In the data rows, zero lies at 4.5, halfway between 4 and 5.
Here is a table of points, one per row:
[7 6 5 6 5 6 5 1 1 5 3 5 5 7 2 7 3 6 3 5 4 4 8 4 4 2 3 5 5 5 5 6 4 7 5 3 6
 6 5 6 0 7 4 6 8 6 5]
[2 7 4 4 7 4 8 6 2 6 4 8 7 4 6 4 4 3 3 4 7 2 4 5 4 5 7 5 5 3 7 4 3 7 3 4 5
 7 4 2 1 4 2 6 4 6 4]
[2 4 4 7 2 5 6 3 4 2 3 3 5 3 6 3 6 5 3 5 8 4 5 3 5 7 4 0 1 5 7 4 4 6 6 6 4
 4 4 6 7 4 5 5 7 2 4]
[7 3 1 6 6 4 5 3 5 2 2 7 7 3 6 5 4 6 6 4 5 4 0 4 4 6 2 5 3 3 4 4 6 1 6 4 2
 5 3 4 7 6 1 5 4 5 4]
[4 6 7 2 5 6 5 3 4 3 5 4 6 3 3 7 4 3 3 7 5 4 5 8 4 6 4 7 3 4 2 6 2 7 6 6 2
 3 3 7 4 5 6 4 2 6 4]
[4 4 6 8 4 7 5 2 3 5 5 5 6 7 4 4 4 6 4 2 7 4 3 6 3 7 5 5 6 7 4 5 4 2 4 5 3
 4 4 6 5 2 3 1 6 5 3]
[6 4 2 2 3 6 4 7 6 6 4 4 5 5 2 4 2 5 6 4 5 3 3 2 3 4 4 2 5 4 2 3 7 8 2 6 8
 3 4 5 3 5 1 4 4 4 5]
[4 4 4 6 2 4 5 4 4 5 3 3 7 6 9 5 5 8 6 7 2 5 7 6 4 1 6 8 2 4 4 4 8 6 5 3 6
 6 6 3 7 7 4 3 3 1 6]
[4 5 4 2 2 1 6 4 3 7 4 4 4 3 2 3 6 2 4 5 4 6 6 4 5 6 6 6 5 6 4 7 4 6 4 4 7
 6 0 2 8 3 1 6 6 6 7]
[4 4 4 2 3 2 4 3 3 4 1 6 2 2 4 4 2 5 5 3 4 6 5 6 5 5 2 6 4 4 2 2 4 6 5 4 4
 4 8 7 3 3 3 5 3 3 3]
[6 4 5 7 5 3 5 6 4 5 7 0 4 5 6 4 5 3 5 3 7 6 4 4 6 5 7 7 5 2 6 5 3 3 3 3 5
 6 5 9 6 3 4 6 4 2 2]
[4 5 8 7 6 8 5 3 4 5 2 4 3 3 1 4 2 5 7 3 7 3 3 6 6 4 6 4 6 4 7 6 6 0 4 3 8
 3 2 3 7 5 6 5 4 5 7]
[5 7 4 5 4 5 6 3 7 4 5 4 4 3 4 7 5 3 7 4 4 4 3 5 7 7 5 7 6 4 4 5 3 3 8 3 4
 4 8 2 1 8 4 3 8 1 4]
[4 5 6 1 9 5 7 5 5 5 0 3 3 6 5 5 3 7 2 7 2 4 2 5 5 5 4 4 4 6 5 5 2 5 3 6 4
 4 5 6 4 4 4 7 7 3 4]
[2 5 6 2 5 5 3 3 7 6 5 5 2 5 8 5 4 4 3 5 4 3 7 2 4 4 4 5 6 2 6 7 8 4 5 6 2
 6 3 5 3 2 4 5 5 7 5]
[6 4 5 3 7 5 2 3 6 5 4 5 9 1 2 5 3 2 3 6 4 6 4 1 2 6 4 3 5 5 4 8 5 3 4 3 5
 7 5 3 4 6 6 1 1 3 2]
[7 4 5 2 4 6 5 6 5 5 6 5 4 3 6 5 3 6 5 4 4 5 5 3 4 3 6 5 8 4 4 7 1 8 2 5 5
 5 7 0 6 4 5 5 7 6 2]
[1 3 6 4 6 5 4 6 5 5 4 4 6 5 2 4 3 5 6 1 5 6 6 0 3 5 4 7 5 0 2 5 6 5 8 6 5
 1 5 4 4 4 3 4 4 3 4]
[6 1 8 4 3 2 6 6 5 4 5 4 4 6 8 5 4 4 4 5 2 5 3 7 2 2 7 6 2 5 4 4 4 2 6 6 6
 6 2 6 6 7 2 4 4 7 4]
[5 3 3 9 4 2 7 5 4 5 3 6 5 7 3 3 4 6 6 7 2 7 3 1 6 3 4 4 3 1 5 4 4 7 5 4 2
 6 4 6 8 4 6 1 4 6 5]
[4 3 6 5 6 5 2 7 4 1 6 4 7 5 7 3 2 2 3 5 5 6 3 3 6 5 1 5 6 5 4 2 6 6 4 2 3
 3 0 2 3 3 4 6 4 4 5]
[5 5 4 7 3 2 5 6 6 6 3 3 6 8 5 5 4 3 8 5 3 8 8 5 4 8 4 4 4 4 5 5 3 4 3 5 7
 5 2 4 3 5 6 5 4 5 4]
[6 4 4 2 3 5 3 4 7 4 4 5 8 6 7 1 6 4 4 2 6 6 6 6 7 4 5 3 5 7 3 6 7 5 6 8 7
 5 7 6 3 4 7 5 5 7 4]
[6 8 4 4 6 2 6 8 3 2 2 2 4 3 4 7 8 6 5 6 6 4 3 5 4 1 6 1 5 4 5 4 4 5 6 4 2
 3 5 3 4 3 5 5 3 6 3]
[7 5 4 5 3 6 1 4 5 7 4 7 2 5 5 6 1 1 2 6 4 4 5 4 4 6 6 6 3 5 5 3 6 6 9 5 5
 6 6 3 3 3 5 5 3 5 3]
[3 5 0 4 6 5 6 6 1 6 2 2 3 6 3 4 4 5 3 3 3 4 5 6 6 6 6 5 2 4 6 6 2 4 5 4 4
 7 3 0 2 5 4 7 2 5 5]
[4 2 4 3 4 7 4 6 4 9 6 9 4 6 6 5 9 7 3 3 4 4 4 3 4 3 5 5 7 6 7 2 2 7 6 1 6
 4 3 5 6 5 6 6 5 2 6]
[2 7 3 6 5 5 6 2 5 7 5 4 2 4 3 5 4 4 6 7 6 3 4 5 6 4 6 7 4 7 2 4 6 4 5 4 2
 4 6 5 5 4 3 5 2 6 4]
[4 3 5 3 6 3 4 3 5 5 8 6 5 8 4 5 3 3 7 4 4 4 8 4 5 2 4 4 2 5 7 6 3 5 3 6 3
 3 2 2 3 7 3 5 3 2 3]
[4 2 5 5 6 4 6 6 0 5 7 2 4 3 5 5 5 5 6 5 5 4 6 7 6 5 4 1 7 4 3 1 8 3 6 4 4
 4 3 6 6 6 5 3 8 3 3]
[3 5 4 4 4 4 2 3 4 5 1 8 6 5 4 4 3 3 6 7 7 4 5 6 3 3 8 4 4 3 5 4 4 4 4 3 2
 2 6 6 4 5 6 6 8 6 5]
[6 6 4 4 2 7 3 5 3 6 5 4 4 6 5 7 4 2 7 5 5 3 3 6 7 7 5 4 6 3 7 4 5 3 3 5 5
 5 3 6 3 3 4 1 6 3 8]
[6 5 6 3 3 7 4 3 4 2 5 5 4 3 5 2 4 7 2 6 2 5 6 4 3 7 7 4 7 3 3 4 4 5 3 6 2
 4 6 4 4 5 4 7 4 5 6]
[6 7 6 5 1 4 4 5 6 4 5 5 5 5 5 6 2 3 5 6 8 6 4 4 1 3 2 4 9 5 7 4 5 4 6 4 5
 3 5 4 7 5 4 8 4 3 4]
[5 0 5 3 5 4 8 5 5 4 3 2 4 3 5 5 3 4 4 5 6 5 6 5 7 7 5 5 3 5 7 3 4 5 1 3 5
 5 5 5 6 5 4 3 6 7 5]
[4 4 5 5 4 5 2 8 3 3 6 5 3 4 4 5 4 6 3 4 6 7 1 7 7 4 4 6 5 6 3 4 4 3 3 4 4
 7 5 6 4 8 7 4 7 5 5]
[4 4 4 5 5 8 3 6 5 7 5 3 1 6 5 2 5 7 7 5 6 4 4 4 4 6 5 5 7 4 6 4 4 7 4 8 6
 3 4 4 7 7 7 6 5 5 2]
[1 5 5 3 3 2 6 4 2 4 6 5 4 3 4 4 6 3 6 5 1 5 3 4 5 5 5 5 7 6 7 4 3 2 7 8 5
 3 6 7 1 6 7 3 4 3 6]
[3 3 3 5 5 3 4 7 6 5 7 3 5 1 3 7 4 6 4 1 3 6 5 6 5 5 8 5 4 5 7 7 7 6 1 4 2
 4 3 6 5 2 4 5 7 3 3]
[8 4 6 5 3 0 9 5 8 3 4 8 2 8 4 2 8 7 3 5 6 3 5 7 5 5 4 5 3 3 4 5 8 6 4 1 4
 3 5 4 5 4 7 3 2 5 4]
[4 4 7 6 5 4 5 5 3 6 4 4 6 6 5 2 8 2 4 4 4 6 2 6 1 4 4 3 1 6 4 4 6 6 2 4 4
 6 9 5 7 4 5 3 4 5 6]
[5 7 4 4 9 3 4 5 5 8 5 7 2 5 4 5 8 6 2 3 5 7 5 3 2 4 4 4 5 4 4 2 5 4 4 7 4
 6 2 4 5 6 5 6 7 3 5]
[1 5 2 5 4 5 7 2 6 2 5 5 2 5 3 6 4 2 4 5 2 3 7 6 2 4 4 7 4 3 2 5 3 3 2 4 8
 7 2 4 5 4 6 6 4 4 3]
[7 5 4 6 4 4 4 5 2 3 6 4 5 4 9 5 2 4 7 5 3 3 4 1 3 4 3 5 3 6 3 9 6 6 6 4 4
 4 4 4 6 3 8 5 4 2 6]
[6 5 4 5 4 3 3 7 6 4 3 4 4 1 4 1 7 3 4 4 2 2 8 5 2 7 4 6 4 6 6 6 6 5 7 4 4
 2 5 6 3 6 4 3 4 6 5]
[6 6 5 7 5 7 7 8 5 5 7 5 7 2 4 3 3 6 6 8 4 5 5 5 7 5 3 3 2 2 5 6 3 2 7 4 4
 4 5 6 4 2 3 7 4 6 6]
[5 3 4 3 6 6 3 6 5 2 6 2 4 5 1 4 6 5 5 8 5 6 6 6 5 4 6 7 3 8 6 4 8 5 6 5 3
 5 6 4 5 4 2 4 5 4 6]
[5 4 3 3 5 4 4 2 4 8 4 2 9 4 5 6 5 5 2 5 5 2 2 3 5 5 1 4 7 6 4 6 7 3 4 4 5
 2 4 4 6 5 5 5 2 7 3]
[5 5 4 7 6 2 5 5 5 5 6 2 5 4 5 4 1 9 3 7 5 4 4 3 3 4 5 6 3 5 5 2 4 2 2 5 6
 2 4 5 3 2 6 1 8 4 6]
[3 3 7 6 5 4 3 4 5 5 3 7 3 3 6 6 6 6 2 4 5 7 4 3 6 4 4 3 5 3 5 4 8 5 3 6 8
 2 5 3 3 4 6 8 2 6 5]
[5 6 5 4 5 6 4 0 4 2 5 6 3 4 5 5 7 6 7 5 3 5 3 4 5 5 2 6 4 4 7 6 4 6 5 5 6
 4 4 6 3 1 2 4 6 5 3]
[5 5 4 5 4 6 5 5 2 3 3 2 3 5 3 2 6 3 4 5 8 3 4 4 5 1 3 5 5 1 4 5 2 3 6 6 3
 7 5 4 6 3 6 2 4 3 6]
[3 7 6 4 7 5 5 4 9 3 4 6 6 5 5 7 4 5 5 4 2 6 6 5 6 5 6 1 7 6 3 3 4 7 7 5 6
 7 6 6 6 2 4 3 5 5 5]
[1 3 7 5 3 4 4 5 5 6 4 4 4 5 4 5 2 7 4 3 7 4 2 5 3 5 0 3 9 6 5 7 7 5 4 4 4
 5 7 3 5 6 5 3 3 4 6]
[6 4 4 6 3 7 8 3 6 3 3 2 6 4 3 6 5 4 5 2 4 5 4 3 4 2 4 4 4 5 6 3 3 4 5 4 3
 6 6 6 2 2 7 8 5 8 6]
[3 5 9 7 1 5 4 4 7 8 5 6 4 3 3 5 8 6 6 3 3 4 2 5 5 5 5 4 4 6 2 3 4 3 4 5 4
 8 3 3 3 5 6 5 4 2 3]
[5 6 4 2 2 5 2 8 4 2 3 7 3 6 6 5 6 4 4 5 4 4 6 1 6 8 5 5 4 6 3 6 5 1 4 4 5
 3 8 8 6 5 3 4 3 6 2]
[3 4 5 5 1 4 5 8 4 7 5 6 4 1 5 5 7 5 5 4 6 4 5 4 7 4 2 7 4 9 4 5 1 4 4 4 4
 5 2 5 4 4 3 1 5 5 7]
[5 6 3 2 6 0 1 2 2 4 5 5 3 6 5 2 3 7 5 3 4 5 5 5 4 4 6 3 5 5 6 6 2 3 5 2 5
 7 2 5 4 5 3 6 3 5 6]
[4 5 2 7 3 3 3 3 5 5 7 5 4 6 4 4 4 2 1 4 0 5 5 7 6 3 5 3 5 2 5 6 3 6 3 5 5
 1 4 3 5 5 1 4 5 4 3]
[6 8 5 2 4 6 5 4 4 4 6 3 3 4 6 4 2 4 5 0 3 7 4 3 4 3 5 6 1 3 6 1 7 5 4 2 4
 3 3 5 6 6 5 2 4 5 4]
[4 2 7 4 6 2 2 4 6 5 5 4 3 5 5 6 9 4 4 6 6 3 5 6 5 6 4 2 1 3 3 4 3 6 4 2 5
 3 8 4 6 4 4 4 4 8 8]
[6 6 4 4 4 0 0 4 3 4 2 5 9 3 2 6 6 5 3 3 3 0 2 0 7 5 5 7 5 4 6 3 4 5 5 6 5
 6 3 4 8 6 8 4 5 4 5]
[7 5 6 6 9 5 4 4 4 4 2 6 3 3 6 3 5 1 5 4 5 3 6 4 6 2 5 5 5 6 3 4 2 5 2 6 3
 4 6 4 3 5 2 5 4 2 6]
These points spread out most along one direction. Take the direction at right angles to it along which they spread out most. Go by this last direction. Where along it does each point below lie, from 0 to 99? The average is 50, and the first point in the table lies past the average. One standard deviation of the points above along it is 16.
[5 5 4 7 3 2 5 6 6 6 3 3 6 8 5 5 4 3 8 5 3 8 8 5 4 8 4 4 4 4 5 5 3 4 3 5 7
 5 2 4 3 5 6 5 4 5 4] ~ 65
[6 4 4 2 3 5 3 4 7 4 4 5 8 6 7 1 6 4 4 2 6 6 6 6 7 4 5 3 5 7 3 6 7 5 6 8 7
 5 7 6 3 4 7 5 5 7 4] ~ 26
[2 5 6 2 5 5 3 3 7 6 5 5 2 5 8 5 4 4 3 5 4 3 7 2 4 4 4 5 6 2 6 7 8 4 5 6 2
 6 3 5 3 2 4 5 5 7 5] ~ 37
[3 3 7 6 5 4 3 4 5 5 3 7 3 3 6 6 6 6 2 4 5 7 4 3 6 4 4 3 5 3 5 4 8 5 3 6 8
 2 5 3 3 4 6 8 2 6 5] ~ 26
[4 4 5 5 4 5 2 8 3 3 6 5 3 4 4 5 4 6 3 4 6 7 1 7 7 4 4 6 5 6 3 4 4 3 3 4 4
 7 5 6 4 8 7 4 7 5 5] ~ 50
[7 4 5 2 4 6 5 6 5 5 6 5 4 3 6 5 3 6 5 4 4 5 5 3 4 3 6 5 8 4 4 7 1 8 2 5 5
 5 7 0 6 4 5 5 7 6 2] ~ 44
[4 6 7 2 5 6 5 3 4 3 5 4 6 3 3 7 4 3 3 7 5 4 5 8 4 6 4 7 3 4 2 6 2 7 6 6 2
 3 3 7 4 5 6 4 2 6 4] ~ 54
[4 4 4 6 2 4 5 4 4 5 3 3 7 6 9 5 5 8 6 7 2 5 7 6 4 1 6 8 2 4 4 4 8 6 5 3 6
 6 6 3 7 7 4 3 3 1 6] ~ 60
[5 6 5 4 5 6 4 0 4 2 5 6 3 4 5 5 7 6 7 5 3 5 3 4 5 5 2 6 4 4 7 6 4 6 5 5 6
 4 4 6 3 1 2 4 6 5 3] ~ 52
[8 4 6 5 3 0 9 5 8 3 4 8 2 8 4 2 8 7 3 5 6 3 5 7 5 5 4 5 3 3 4 5 8 6 4 1 4
 3 5 4 5 4 7 3 2 5 4] ~ 58
[6 5 4 5 4 3 3 7 6 4 3 4 4 1 4 1 7 3 4 4 2 2 8 5 2 7 4 6 4 6 6 6 6 5 7 4 4
 2 5 6 3 6 4 3 4 6 5] ~ 46
[6 4 2 2 3 6 4 7 6 6 4 4 5 5 2 4 2 5 6 4 5 3 3 2 3 4 4 2 5 4 2 3 7 8 2 6 8
 3 4 5 3 5 1 4 4 4 5] ~ 30
[4 4 6 8 4 7 5 2 3 5 5 5 6 7 4 4 4 6 4 2 7 4 3 6 3 7 5 5 6 7 4 5 4 2 4 5 3
 4 4 6 5 2 3 1 6 5 3] ~ 45
[6 4 4 6 3 7 8 3 6 3 3 2 6 4 3 6 5 4 5 2 4 5 4 3 4 2 4 4 4 5 6 3 3 4 5 4 3
 6 6 6 2 2 7 8 5 8 6] ~ 58
[6 4 5 3 7 5 2 3 6 5 4 5 9 1 2 5 3 2 3 6 4 6 4 1 2 6 4 3 5 5 4 8 5 3 4 3 5
 7 5 3 4 6 6 1 1 3 2] ~ 14
